[[1.44, -0.80, -2.38],
[-0.22, 4.60, 1.16],
[0.96, -5.75, 4.72],
[-2.45, 1.26, 2.70],
[0.48, -0.76, 0.38]]
->
[[-0.22, 4.60, 1.16],
[0.96, -5.75, 4.72]]

[[2.03, 5.06, -2.35, 1.24, -1.09],
[-0.16, 3.66, -3.34, -0.02, -2.29],
[0.57, 1.60, 1.91, -0.61, 5.44],
[1.40, -3.40, 1.06, -0.03, -0.52]]
->
[[-0.16, 3.66, -3.34],
[0.57, 1.60, 1.91]]

[[-0.86, -0.47, -5.00],
[-0.21, 0.69, -5.95],
[-0.84, 0.56, -6.48],
[-1.31, -3.21, 0.74]]
->
[[-0.21, 0.69, -5.95],
[-0.84, 0.56, -6.48]]

[[5.97, -5.44, -0.05, -5.87],
[4.68, -0.78, 0.85, -4.45],
[-0.32, 2.64, -3.08, 0.99],
[-0.86, 0.84, 2.98, -0.70],
[1.52, 3.70, -2.85, 0.17]]
->
[[4.68, -0.78, 0.85],
[-0.32, 2.64, -3.08]]

[[-0.23, -2.26, 3.33, -3.75],
[-0.54, 2.09, -3.70, 5.43],
[7.38, -6.65, 2.84, 0.15]]
->
[[-0.54, 2.09, -3.70],
[7.38, -6.65, 2.84]]

[[2.54, 4.23, 6.74, -0.36, 2.81],
[3.92, -2.41, 0.02, 7.56, 2.34],
[2.09, 1.48, 3.24, 1.49, 1.96],
[-2.12, -2.01, -3.88, -1.04, -2.11],
[0.61, 2.45, 3.23, -1.35, 1.05]]
->
[[3.92, -2.41, 0.02],
[2.09, 1.48, 3.24]]
---
[[0.98, -0.59, 1.43],
[2.36, 0.02, 2.05],
[3.20, 0.57, -3.64],
[5.68, 2.13, 1.30],
[-2.07, -3.33, -0.16]]
->
[[-0.59, 1.43],
[0.02, 2.05]]

[[0.47, -1.10, -5.27, 4.52],
[-5.58, -1.51, -1.74, 0.92],
[-5.13, -2.16, -6.05, 3.11]]
->
[[-1.10, -5.27],
[-1.51, -1.74]]

[[0.75, 6.66, -1.75, -3.20],
[-2.82, 3.94, -7.31, -2.82]]
->
[[6.66, -1.75],
[3.94, -7.31]]

[[-2.53, -5.97, 4.16, 6.67],
[-4.20, 3.84, -4.86, 4.43],
[6.11, -4.57, 2.40, -0.51],
[-0.44, 3.17, -3.83, 2.06],
[4.32, 3.98, -7.68, -4.23]]
->
[[-5.97, 4.16],
[3.84, -4.86]]

[[-5.66, 0.62, -4.92, 1.53, 2.27],
[1.33, -5.03, 5.74, 0.07, -5.90],
[-4.78, -5.90, -2.41, -5.24, -2.42],
[-1.32, 2.39, 4.12, -3.62, -3.77]]
->
[[0.62, -4.92],
[-5.03, 5.74]]

[[-4.25, 7.01, -4.66, -2.24],
[-0.29, -0.16, -7.18, -1.09]]
->
[[7.01, -4.66],
[-0.16, -7.18]]

[[-1.27, -6.80, -2.85],
[-5.89, 6.84, -3.58]]
->
[[-6.80, -2.85],
[6.84, -3.58]]

[[-7.59, -3.48, 3.21, 3.24],
[-0.25, -5.73, 5.13, -3.20],
[0.91, -5.42, 4.79, -3.39],
[-0.69, -3.62, 3.96, -2.26],
[0.24, 2.17, -2.85, 2.32]]
->
[[-3.48, 3.21],
[-5.73, 5.13]]

[[4.41, -2.34, -0.49, 0.67, -1.80],
[4.16, -2.49, -0.90, 0.15, -1.54],
[5.93, -2.04, -0.16, -0.18, 0.46],
[5.12, -2.20, -0.21, 0.43, -0.94],
[4.41, -2.33, -0.48, 0.68, -1.80]]
->
[[-2.34, -0.49],
[-2.49, -0.90]]
---
[[4.66, -3.10, -1.50, -3.41, 2.63, -6.34, -3.01],
[-3.78, -2.25, -3.70, -1.55, -3.49, 5.38, 1.21],
[-6.56, -4.86, -5.87, 1.71, 0.31, 3.98, 0.47]]
->
[[-3.01, 4.66, -3.10, -1.50, -3.41, 2.63, -6.34],
[1.21, -3.78, -2.25, -3.70, -1.55, -3.49, 5.38],
[0.47, -6.56, -4.86, -5.87, 1.71, 0.31, 3.98]]

[[-0.12, 6.58],
[0.04, 6.27],
[-0.05, 0.00],
[-0.06, 6.50],
[0.06, 6.44],
[0.06, 6.53],
[0.00, 6.35],
[0.00, 6.42],
[0.01, 6.50],
[0.03, 6.61]]
->
[[6.58, -0.12],
[6.27, 0.04],
[0.00, -0.05],
[6.50, -0.06],
[6.44, 0.06],
[6.53, 0.06],
[6.35, 0.00],
[6.42, 0.00],
[6.50, 0.01],
[6.61, 0.03]]

[[4.12, 2.03, 0.71, -3.36, 6.14, 0.70, 4.80, -0.64, -2.03],
[-3.72, -1.36, 0.11, 4.60, -5.80, 0.16, -4.26, 1.57, 3.15],
[3.67, 1.92, 1.39, -0.56, 3.19, 0.87, 1.97, 1.03, -0.20]]
->
[[-2.03, 4.12, 2.03, 0.71, -3.36, 6.14, 0.70, 4.80, -0.64],
[3.15, -3.72, -1.36, 0.11, 4.60, -5.80, 0.16, -4.26, 1.57],
[-0.20, 3.67, 1.92, 1.39, -0.56, 3.19, 0.87, 1.97, 1.03]]

[[0.13, 1.50, -2.38, -0.85, 0.98, 2.12, 2.89, -1.57, 2.66, 0.28],
[-0.67, 1.42, 0.07, -2.03, -0.77, 3.09, 2.73, -1.68, 2.67, 0.05],
[0.50, -3.55, 0.61, 3.55, -1.67, -3.85, -6.72, 1.51, -4.16, -0.02],
[0.40, -0.35, 0.06, 2.94, -0.05, -3.92, -0.29, -0.81, -2.53, -1.19],
[-0.83, -0.46, -0.81, 0.30, -0.95, 0.46, -0.55, -0.31, 0.21, 0.15],
[-0.50, 1.06, 0.69, -2.51, -1.43, 3.20, 0.81, 1.40, 0.72, -1.04],
[0.22, 0.18, -1.51, 2.50, 0.87, -2.90, 1.18, -1.75, -0.77, -0.54],
[0.59, -2.35, -0.41, 3.53, -0.13, -5.08, -2.81, 0.06, -3.51, -1.35]]
->
[[0.28, 0.13, 1.50, -2.38, -0.85, 0.98, 2.12, 2.89, -1.57, 2.66],
[0.05, -0.67, 1.42, 0.07, -2.03, -0.77, 3.09, 2.73, -1.68, 2.67],
[-0.02, 0.50, -3.55, 0.61, 3.55, -1.67, -3.85, -6.72, 1.51, -4.16],
[-1.19, 0.40, -0.35, 0.06, 2.94, -0.05, -3.92, -0.29, -0.81, -2.53],
[0.15, -0.83, -0.46, -0.81, 0.30, -0.95, 0.46, -0.55, -0.31, 0.21],
[-1.04, -0.50, 1.06, 0.69, -2.51, -1.43, 3.20, 0.81, 1.40, 0.72],
[-0.54, 0.22, 0.18, -1.51, 2.50, 0.87, -2.90, 1.18, -1.75, -0.77],
[-1.35, 0.59, -2.35, -0.41, 3.53, -0.13, -5.08, -2.81, 0.06, -3.51]]

[[2.27, -0.22, -1.81, -0.36, 1.52, 2.54, -0.41, 0.29, 2.44, 2.56, 0.46, 0.39, -0.36],
[0.78, 1.35, -0.45, 1.89, 0.56, 0.74, 2.00, -2.33, 0.81, 0.88, -1.94, -1.91, 1.96],
[3.73, 0.53, -2.07, 0.35, 2.18, 4.16, 0.19, -0.06, 3.95, 4.26, -0.45, -0.50, 0.24],
[0.02, -2.65, -0.35, -5.67, 0.11, -0.05, -5.27, 5.86, 0.01, 0.04, 4.32, 4.35, -5.34]]
->
[[-0.36, 2.27, -0.22, -1.81, -0.36, 1.52, 2.54, -0.41, 0.29, 2.44, 2.56, 0.46, 0.39],
[1.96, 0.78, 1.35, -0.45, 1.89, 0.56, 0.74, 2.00, -2.33, 0.81, 0.88, -1.94, -1.91],
[0.24, 3.73, 0.53, -2.07, 0.35, 2.18, 4.16, 0.19, -0.06, 3.95, 4.26, -0.45, -0.50],
[-5.34, 0.02, -2.65, -0.35, -5.67, 0.11, -0.05, -5.27, 5.86, 0.01, 0.04, 4.32, 4.35]]

[[1.51, -5.93, 0.84, 4.34, 6.87, -2.20, 3.69, 4.14, 4.78, -2.71, -3.81, -5.05, -7.69, -4.58],
[0.61, -1.47, -1.75, -2.84, -1.02, -0.65, 1.72, -2.80, 0.99, 0.49, -2.50, -1.19, 0.70, 0.60]]
->
[[-4.58, 1.51, -5.93, 0.84, 4.34, 6.87, -2.20, 3.69, 4.14, 4.78, -2.71, -3.81, -5.05, -7.69],
[0.60, 0.61, -1.47, -1.75, -2.84, -1.02, -0.65, 1.72, -2.80, 0.99, 0.49, -2.50, -1.19, 0.70]]
